(in the rows, 128 means zero)
One turn moves each row of this set onto another row. After a few examples, where does it send each row asked below?
depi: [ 96 121 120 144 121 104  98 142 108 113 101  89 123 105 151 141 115 162
 136 153 103  99 145 147]
Gugu: [148 127 133 130 118 113 132 101 150  81  94  99 115 107 143 126 127 139
 170 118 109 139 118 156]
Lodoz: [144 126 156 158 126 135 138 142 135 106 120  90  94  97 170 128 135 138
 159 150 129 119 155 120]
dup: [140 128 140 138 133 128 123 142 105 129  93 126 119  80 130 134 176 100
 128 130 128 105 131 145]
pek: [146 113 151 143 117  81 106 139 156 109  80 111  93  91 133 152 166 111
 132 128 121 121 138 166]
Pema: [110 118 129 143 113  87 110 147 109 100  99  87 114  92 146 134 124 165
 124 118 107 137 141 152]
Binil: [131 120 142 142 115 129 126 111 166 117  94  73  66  92 144 145 139 110
 123 122 105 105 115 141]
fipul: [118 158 133 114 136 145 121 131 139 108  75  91 115 110 124 129  99 144
 121 115 127 100 127 141]
deges: [126 117 143 131 105  76 117 153 175 102  91 120 120 102 148 124 158 111
 111 131 121 119 148 154]
Mumup: [134 123 134 145 108  96  98 145 176 117  85 112 113 103 145 143 144 102
 131 168 111 100 158 149]
basaz: [139 115 148 112 143 124 134 106 146  77  91  85 108 116 160 118 136 141
 161 123 120 111 112 152]
tebob: [102 125 118 142 108  96 107 151 119 108 101  86 127 103 156 126 109 161
 126 139 102 123 148 139]
vegif: [145 131 139 137 129 124 139 159 124 124  89 111 125  80 149 111 171  99
 115 125 133 121 136 127]
Fur: [ 93 108 148 113 121 134 128 120 160 108 105  92  81 105 161 134 150 107
 104 128 107  88 127 146]
zov: [157 132 126 142 116 125 119 147 117 135  90 122 117  79 136 128 157  96
 129 141 114 121 146 136]
Nota: [134 130 130 128 125 121 129 148 119 127 100 135 134  92 138 113 169 100
 110 141 122  98 136 132]
sor: [110 129 129 118 118 136 123 112 156  85  94 108 133 120 170 126 124 127
 175 152 105 111 145 153]
gafo: [133 117 155 144 137  97 116 151 173 106  78  86 102 100 152 140 171 117
 126 142 138  95 130 150]
zib: [121 112 144 107 139 137 119 102 130  84  93 102 110 121 161 135 135 132
 172 143 108  96 131 163]
Fatu: [117 160 132 125 132 141 116 128 134 105  71  96 115  99 114 147 113 146
 135 103 125 118 129 156]
dof: [126 126 152 153 116 117 150 146 143  98 132 113 120 107 165 105 140 145
 138 138 131 120 143 115]
tir: [112 122 136 152 128 102 112 149 112 105  92  65 106  90 150 144 127 167
 137 126 119 125 130 146]
Pog: [ 98 131 123 139  90 125 131 126 184 111 102 100 103  95 155 133 137 101
 117 124 100 118 136 136]
kevut: [ 88 120 137 144 138 108 110 148 109 108  99  75 116 103 154 138 132 169
 128 138 119  97 129 148]
Gebu: [117 147 135  95 129 143 109 131 122 111  80 107 111 111 124 134  98 135
 120 117 116 101 145 152]
podi: [100 155 133 110 124 141 123 140 136  99  75 103 124  99 129 137 114 138
 128  98 125 129 145 154]
Vot: [115 110 149 126 129  95 102 138 155 113  89 121 109 109 139 146 168 111
 122 155 124  78 137 163]
Vika: [ 96 118 130 130  99 139 111 116 156 121 103 106  88  95 151 157 140  93
 128 140  90  99 146 156]
Neru: [132 126 142 166 111 131 124 126 122 111 128 121 103  95 143 144 136 132
 172 156 116 118 160 136]
Tebi: [147 140 129 151 132 137 126 149 129 134  87 107 122  83 143 122 163 101
 130 153 130  99 135 124]
Soror: [138 111 157 144 116 112 132 119 104 103 136 131  93  99 134 132 145 144
 148 129 119 117 147 143]
meged: [104 114 160 131 126 122 140 137 117  98 139 129 115 107 159 122 155 142
 141 136 132 103 148 140]
fevo: [109 120 139 135  97 110 132 109 161 109 109 109  87  93 128 141 149 113
 116 101  99 122 117 154]
Kagep: [116 152 131 109 121 150 114 143 136 108  70  99 117 102 140 136  97 130
 129 117 114 123 160 149]
luket: [116 127 126 119 108 114 132 106 155  79 104 124 138 116 151 119 126 132
 165 124 103 132 133 158]

tebob moves to kevut
Gugu moves to sor
dup moves to zov
Now these:
Mumup moves to gafo
Kagep moves to fipul
Neru moves to Lodoz
Fur moves to fevo

One turn moves each row of this set onto another row. After a few examples, where does it send each row asked below?
dabo: [124 125 114 147 115 134 108  88  90 146 128 151 109 155 130 143 120  97
 131]
gov: [118 149 127  78  90 118 127 130 102 149 172 103 109 137 124 154 112 128
 116]
Samem: [133 119 100 127 138 129  96 107 112 154 118 112 115 130 147 149 108  96
 132]
zuzof: [118 144 140 144 102 127 112 110 121 173 126 132  97 162 130 138 141  74
 121]
lanef: [147 153 143 136 118 104 109 127 123 181 159 129 101 143 120 138 125  73
 141]
Leraz: [135 134  91 133 123 132  88 124 131 156 135 117 107 124 133 123 116 128
 153]
Buva: [113 150 125 132 114 131 102 102 112 177 130 134 110 144 137 136 124  70
 128]
zudo: [107 147 126  80  85 126 127 123 101 147 161 105 109 141 128 153 115 128
 110]
kede: [126 132 117 150 116 113 125 109 112 162 114 140  75 161 130 145 147 133
 118]
Desud: [138 119 133 159 106 124 119 100 101 141 130 150  94 172 121 145 136 103
 130]
bis: [161 123 140 157 113 105 120 116 104 147 153 148  94 163 111 146 129 103
 143]
zofa: [135 123 111 149 105 132 102 129 142 146 122 116  90 153 128 126 140 135
 142]
Saz: [127 110 115 140 122 132 108 107 122 144 103 112 101 155 145 150 131 100
 120]
Gekam: [123 128  95 140 112 141  93 118 133 150 118 118 101 139 136 124 127 130
 142]
mem: [122 149 120  92  85 108 132 132 103 130 164  96  95 158 104 161 127 127
 115]
zapor: [132 155 127 127 123 116 100 113 113 184 151 131 113 131 130 136 114  69
 140]
lup: [ 95 140 100  85  89 134 113 102  99 148 155 113 102 146 112 148 113 108
 116]
Ror: [165 132 126 143 128 104 108 113  96 153 164 147 106 141 114 144 110  98
 153]
danak: [134 146  93 126 141 107 107 106  99 175 139 140  98 119 135 140 112 123
 137]
Vikul: [159 146 112 134 140  89 116 125 109 175 154 137  87 128 123 144 122 130
 142]
lupa: [124 134 134 103  76 108 131 129 119 144 169 111  80 169  93 153 138 117
 119]
debo: [126 152 114  86  90 106 127 132 100 133 172  94 102 149 104 161 120 125
 121]
Fug: [154 135 104 137 122 118  92 137 138 155 149 115 100 128 123 125 120 131
 159]
mulig: [115 137  95 136 128 123 114  95 100 168 113 142  91 140 141 141 128 128
 120]
rito: [154 136 128 149 122  91 127 128 119 167 139 138  73 153 119 146 143 135
 132]
Gak: [152 129 116 148 111 118 101 141 145 150 140 116  88 145 121 126 135 135
 152]
buza: [161 124 110 126 144 107  98 124 118 157 144 109 111 123 134 150 105  97
 145]
kupu: [137 142 125  91  92 100 122 132 113 152 189 110  90 146  92 150 118 110
 132]
leli: [172 118 132 140 132  98 111 138 131 152 143 109  96 145 126 151 125 103
 140]
lari: [108 150 108  85  87 120 126 121  95 132 155  96 104 152 112 160 120 123
 113]
gomol: [125 147 137  83  85 113 132 135 109 147 174 103 103 143 118 155 119 131
 117]
gabet: [139 146 152 146 106 111 115 123 128 174 143 131  92 160 121 139 141  77
 131]
Rure: [ 99 132 117  99  74 129 127 110 111 143 147 113  86 169 107 150 133 114
 110]
lud: [141 132 109 137 129 122 103  96  86 152 149 150 116 135 126 142 104  95
 144]
voku: [118 143 140  89  79 117 134 134 109 143 166 103  98 152 119 154 125 133
 110]
Niris: [107 144 132  86  79 126 132 125 105 143 158 105 104 151 125 153 124 132
 107]
Doti: [117 153 106  83  93 113 124 124  96 134 166  95 106 145 109 160 115 122
 120]
kotuz: [119 147 102  79 100 114 111 115 101 154 180 111 105 131 103 147 103 107
 130]
nugu: [111 147 115  92  84 117 131 126 100 130 155  95  97 161 108 161 129 126
 112]
buraz: [151 108 134 150 117 113 116 127 133 144 120 111  89 164 131 152 140 106
 125]

kotuz moves to Rure
mem moves to Doti
gov moves to Niris
Now these:
zofa moves to Fug
Vikul moves to mulig
Samem moves to buraz
bis moves to lud
lanef moves to Buva

One turn moves each row of this set onto another row. After a few examples, where does it send each row asked below?
Rig: [142  94 137 136 124 141 105 143  86 126 147 101 113 106  99  79 100 121
 145  81 112 125 145 146 149  92  77 174 111]
sopil: [139 122 116 114 126 137 116 145 105  98 135 161 155 108 111  91 105 129
 142  92 137 148 136 115 132  81  86 129  95]
meno: [135 113 155 120 119 160 132 146 151 114 146 109 147  89 109  98 111 123
 148 102 118 168 134 114 152 102 120 143  97]
Nav: [153 128 170 149 123 137 121 147 117 141 130 122 134 150  93  89 146 119
 172 116 118 145 108  93 121  81 117 175 117]
niz: [160 140 138 104 115 139 117 152  83  94 144 107 136 122  78  67 116 112
 189 115 110 136 143 124 121  77  90 141  96]
zaro: [120 133 175 121 127 147 147 108 119 118 132 120 160 119 112  86 144 141
 152  95 103 132 114 105 130  98 113 139  99]
dozi: [157 119 138 135 136 135 101 145  95 143 140 133 128 170 127 108 125 118
 184  98 114 128 136 125 134 127 107 132  97]
dorut: [147 106 143 132 142 132 137 118  76 114 140 138 139 130 100 108 119 135
 177 117 138 146 154 113 131  84  73 182 100]
Tuze: [141  93 190 129 119 124 122 124 120 100 126 119 134 106 118 105 132 119
 174  98  95 158 156 109 109 108 104 123 129]
mosor: [138 117 157 132 139 129 101 143 123 109 116 122 119  95 134  86 114 114
 122 127 141 141 121 110 103 113 107 127 122]
Kov: [133 118 134 134 120 117 126 146 108  84 149 140 123 134 119 111 148 123
 166 142 111 102 166 109 114 101 113 145 100]
tudaz: [125 125 157 109 145 143 137 130 108 108 153 109 135 119 117  58 111 131
 177 113 117 126 129  97 129 126 116 179  85]
Kudi: [135 114 150 134 115 126 127 150 105 130 131 125 151 124 117 101 131 148
 199 111 123 142 157 144 127 111  88 188  84]
bomo: [136 106 165 140 137 138 115 146 122  83 128 120 141 135 101  94 125 118
 216 118 136 143 136 124 128 114  75 140 121]
buzaz: [141 130 149 151 101 106 110 155  99 103 139 135 132 139 107  90 114 125
 165 135 104 119 133  80 129 109  91 147  79]
rodib: [155 123 131 125 107 103 129 146  88  80 128 117 160 101 112 109 122 113
 166  98  94 133 132 101 129  82 109 134 107]
vas: [133 120 180 137 143 134 104 149 142 104 149 116 127 102 101 107 128 110
 210 115 115 130 135 125 124  93 107 145  80]
fidif: [152 150 162 149 105 159 141 120 117 106 121 119 112 144 120  84 141 121
 171 130 117 142 133 106 130  91 115 159  90]
Vaf: [161  84 158 147 124 140 130 153 106  97  99 120 128 107 123  84 132 104
 167 110  91  93 156 124 115  95 107 128 122]
retov: [125 113 142 137 159 152 113 153  94 161 131 136 148 121 120 127 122 112
 165 123 113 116 140 122 125 127 100 152  99]
Loke: [155 124 164 133 146 147 150 138 133 109 150 135 126  93 127  83 118 131
 139 120 123 135 134 102 117 112 122 190 106]
Mim: [145 121 146 145 164 150 112 156 113 118 161 119 155 114  93  70 143 117
 149 101 129 148 137 146 144 118  88 123 128]
Zan: [143 136 135 111 127 124 101 154 115 113 133 128 137 133  81  97 107  99
 150 135 110 123 134 129 134  59  86 130 105]
dalu: [149 106 152 137 171 166 106 144 107 101 138 116 109 110 112  80 107 115
 158  85 109 132 129 150 109 124 101 134  91]
Lam: [157 100 157 149 101 127 126 141 120 120 148 118  90 124 118  79 142 141
 188  93 119 135 159 111 132 107  98 144 132]
lan: [152 112 154 137 153 110 118 144 120 126 131 118 111 125 103  68  93 108
 130 123  71 125 147 118 125 109 104 141  98]
gevaf: [169 149 156 138 122 161 117 124  95 120 138 142 111 108 121  73 111  94
 142 104 106 105 137 132 130  91 101 166 131]
taz: [131 108 188 140 135 140 127 155  82 148 113 124 149 143 134  86 126 111
 140  93  97 117 138 123 130  95  98 160 120]
nuf: [139 133 150 148 145 122 123 169 113 113 131 118 153  89 129  94  99 123
 157  95 101 113 167 113 138  85  72 154 140]
lav: [166 119 143 131 107 132 101 141 107 138 127 108 149 102 117  92 127 118
 109 133 136 132 141 142 139  90 103 147 106]
ralu: [125 115 119 144 143 134 103 163 108  93 154 126 118 129 130  58 111 121
 136  97  96 131 151 103 125 107 113 154 132]
Nel: [157 128 123 139 120 186 104 149 117 141 141 119 134 129  92  66 129 122
 145 102  86 130 136 130 124  97 119 149 119]
pavo: [156 104 159 163 141 123 124 154 120 105 129 115 113 100 112  72 152 115
 173 104 132 138 164 125 136  64  88 143 134]
Nek: [153 106 153 125 116 120 100 110  95 133 117 146 176 130 129 104 134 117
 168  85 115 122 143 129 139  94 104 156  99]
gevek: [119 112  96 129 138 128 119 154 108 137 128 117 121  81 119  89 121 119
 169  98 118 144 144 140 127 109 107 162 125]
Pitu: [150 134 146 143 172 166 137 137 134 137 102 115 159 111 115  90 112 129
 161 107  98 119 149 130 127  92  88 137 119]

rodib moves to Tuze
Nav moves to dorut
ralu moves to dalu
Now these:
taz moves to sopil
nuf moves to mosor
fidif moves to Kudi
Mim moves to gevaf
niz moves to Lam
pavo moves to Loke

